In the rows, zero is written as 128.
First come named moves, each a turn or a mirror, each shown by rows before and after it. For each pair of rows after them, which moves, in which order, take the first row to the second? The first pair is done for you.
bevam (before -> after):
[112  90 146 151 116 157 132  95 117 110  84 103 116 111  99 126 147 131
 119 144 142 123]  ->  [ 77 118 121 172 136 134 118 104 127 130 111 118 122 125 126 150 170 145
 131  95 151 127]
[152 107 137 102 111 124 129 149 102  65 110 139 138 125 148 112 112 118
 135 100 122 150]  ->  [132 122 125 111 121 112 122 157 107  76 126 147 142 130 164 127 125 126
 140  72 128 153]
[129 114 100 143 133 144 130 164 102 131 157 133 149 153 112 109 137 134
 116 140 105 144]  ->  [129 114 102 141 133 145 131 165 103 132 156 133 148 151 111 106 136 133
 116 142 105 144]
zovu (before -> after):
[137 105 140 134 122 139 136 119 123 113 108 111 132 121 106 115 129 140
 110 155 114 125]  ->  [126  98 137 124 118 134 134 124 124 108 111 110 133 126 107 111 124 141
 114 153 118 131]
[117 137 125 128 164 121  93 195 148 113 102 115 151 112 166 119  99 125
 161 108 170 159]  ->  [133 144 124 150 178 129  94 180 151 123  92 118 148  99 172 132 117 120
 149 102 172 153]
[160 149 140 115 139 126 133 132 136 158 141 127 118 143 107 115 109 121
 125 116 112 109]  ->  [144 140 135  99 130 117 128 141 134 150 145 126 119 152 106 110  99 125
 131 114 115 120]
[181 113 127 106 137 108 108 146 124 122 111 124  96 124 142 121 109  85
 107 110 152 148]  ->  [191 120 132 117 141 116 114 140 124 128 111 123  97 117 142 122 111  83
 102 113 149 140]
Daf (before -> after):
[176 134 152 170 142 162 139  95 119 134 110 131 148  76 153 150 154 111
 117 183 124 117]  ->  [165 134 153 172 136 164 146  95 120 135 116 130 154  77 150 148 152 120
 126 191 116 111]
[195 137 151 143 146 164 136  91 124 173 102 114 107 128  90 127 128 125
  87  90 106  81]  ->  [172 142 158 145 134 171 153  92 122 174 113 112 127 135  78 120 123 147
 107 107  87  68]
[113 119  95 161 117 155 124 149 140 107 137 140 160 108 125 151 125 143
 134 114 152 156]  ->  [113 118  95 161 117 156 123 151 140 107 137 140 160 110 126 149 125 142
 134 117 153 158]
Now pairs of rows:
Each pair is two moves apart.
[ 72 128 125 133 120 121 111 145 122 110 150 108 166 113 137 147 129 135
 152 135  90 124]  ->  [ 97 103 139 126 113 137 115 131 118  94 121  97 156  98 121 135 123 122
 135 165  92 128]  zovu then bevam
[157 136 162 117 145 114 149 163 107 143 134 103 135 132 136 136  87 123
 149 178 122 128]  ->  [125 153 135 128 160  94 133 173 115 156 155 113 137 145 161 157 109 135
 159 135 136 138]  bevam then zovu
[126 155 120 176 162 139 126  81 129 154 121 126  99 159 124 144 155 159
 108  65 128  88]  ->  [159 154 150 162 141 164 154  82 121 156 121 115 107 156  94 113 121 156
 115 111  98  65]  zovu then bevam
[150 101 151 125 103 118 133 139 115 111 148 151 148  94 143 139 133  99
 127 166 133 152]  ->  [145  97 146 124 107 114 129 139 117 108 144 151 147  96 147 144 138  99
 126 161 140 156]  zovu then zovu
[ 93 133 128 164 121 151 129  96 126 122 121 124 143 127 121 156 161 162
 133 119 114 100]  ->  [ 89 132 138 146 105 151 141 111 119 118 131 120 150 138 109 138 133 168
 149 136 100  95]  zovu then zovu
[130 113 116 128 128 155 161 141 122 110 131 114 129 100 134 121 111 150
 148 125 124 155]  ->  [146 112 113 130 138 151 149 139 125 113 123 117 116  95 144 126 117 134
 136 107 137 163]  Daf then Daf
[107 127 152 136 118 143 153 135 117 126 166 124 162 101 127 131 128 152
 162 197 107 120]  ->  [ 76 133 132 138 124 123 137 146 122 130 180 132 164 114 142 144 142 161
 167 167 119 137]  bevam then zovu
[ 76  84 142 146 145 155 120  97 121  86  90 121 131  99 123 109 171 148
 105 135 144 119]  ->  [ 68 112 133 170 159 150 120 101 125 108 107 130 139 101 135 126 188 156
 114 110 139 106]  zovu then bevam
[185 102 164  98 129 120 119 158 135 127 130 130 131 160 140 121  91 103
 112 108 150 117]  ->  [173 121 149 118 146 110 111 158 142 142 142 140 133 162 157 140 113 109
 115  78 159 116]  bevam then zovu
[ 55 132 123 122 104 112 134 142 124 109 140 117 141 156 121 111 109 182
 173 152 107 118]  ->  [ 43 108 107 119 110  99 113 133 128  93 124 117 128 151 133 125 131 172
 156 137 132 144]  bevam then zovu
[181 142 118 160 164 113 110 147 135 147 126 141 111 120 173 166 149  76
 112  76 162 148]  ->  [214 160 161 146 135 144 156 161 125 161 146 134 132 125 136 125  91  85
 139 130 107 103]  zovu then zovu
[129 109 127 122 134 119 116 117 144 122 108 135 104 144 126 129 134 129
 112  84 145 134]  ->  [151 116 139 134 140 135 123 106 143 129 101 134 105 134 121 130 135 122
 105  94 133 119]  zovu then bevam
[137  99  99 139 102 126 121 143 129 112 137 108 108 171  96 125 163 141
 132 119 136 173]  ->  [158  99 104 153 110 138 123 128 130 114 123 107 102 159  96 130 174 134
 120 124 136 166]  zovu then bevam
[150 108 129 144 144 149 137  80 137 122  87 127 109 124 109 129 152 118
  90 111 139 115]  ->  [157 138 136 156 147 155 153  84 137 144 107 133 121 127 109 131 143 128
 104 111 120  90]  bevam then zovu
[116  90 122  99 131 123 118 131 106 135 113 126 100 137 145 131 113 122
 119 108 135 178]  ->  [154 111 132 140 150 146 128 106 107 157 102 128 101 112 148 144 133 115
 105 108 126 150]  zovu then zovu
[132 137  94 117 151 115 112 107 138 145 121 125 126 162 127 136 142 127
 114  59 143 117]  ->  [151 113 129 100 122 151 144  91 126 127  98 106 133 151  83 102 112 133
 114 129 114  97]  Daf then bevam
[148 144 118  94  99 111 144 163 146 149 198 150 128 140 122 125  95  97
 130 106 125 117]  ->  [160 111 125  75  89 118 141 154 141 124 171 141 119 131 108 113  87  84
 113 132 132 131]  zovu then bevam
[ 85 154 121 137 130 132 142 130 146 151 172 157 160 141 135 119 119 153
 164 116 119 120]  ->  [ 80 151 110 143 140 125 130 122 149 147 164 161 152 138 146 132 138 150
 154 101 134 130]  zovu then zovu
[100 148 108 111 152 106 116 173 127 145 164 138 156 117 141 152 129 143
 154 106 115 128]  ->  [169 104 137  83 137 129 119 160 116 115 116 119 132  95 116 123 102 101
 120 157 118 137]  bevam then Daf
[117  88 135 128 123 140 126 103 130 104  91 110 125 116 118 126 152 130
 112 156 140 141]  ->  [ 92 120 112 151 143 125 116 110 139 127 116 126 130 125 142 153 175 142
 123 110 144 137]  zovu then bevam
[137 125 127  90 162  92 107 124 129 117 110 120 118 151 120 128 127 104
 103  95 141 172]  ->  [161 129 135 105 171 106 112 110 128 123  98 117 115 137 117 131 136  97
  93 102 140 163]  bevam then zovu
[147 130 165 127 142  99 119 149 111 161 128 176 155  97 128 116 103 119
 124 138 123 116]  ->  [124 119 154 107 136  83 107 160 111 148 131 176 153 105 132 115 101 121
 128 129 137 137]  zovu then zovu
[ 88 131 132 137 120 135 133  94 129  99 105 110 145 133 123 166 184 176
 124 127 125 128]  ->  [107 122 148 131 109 147 143  92 125  94  95 105 142 127 108 151 170 170
 119 153 115 123]  bevam then zovu
[106 125 117  74  99 113 180 115  95  95 105 109 146 145 119 123  96 154
 133 140 130 137]  ->  [104 122  93 106 128 105 153  91 104  96  83 114 132 129 146 158 147 143
 105 103 162 156]  zovu then zovu
[154 135 134 128 121 122 111 104 157 114 108 147 112 122 120 138 119 103
 141 182 117 109]  ->  [138 163 120 146 134 113 108 111 164 138 132 158 120 128 139 155 132 116
 154 150 116 100]  bevam then zovu
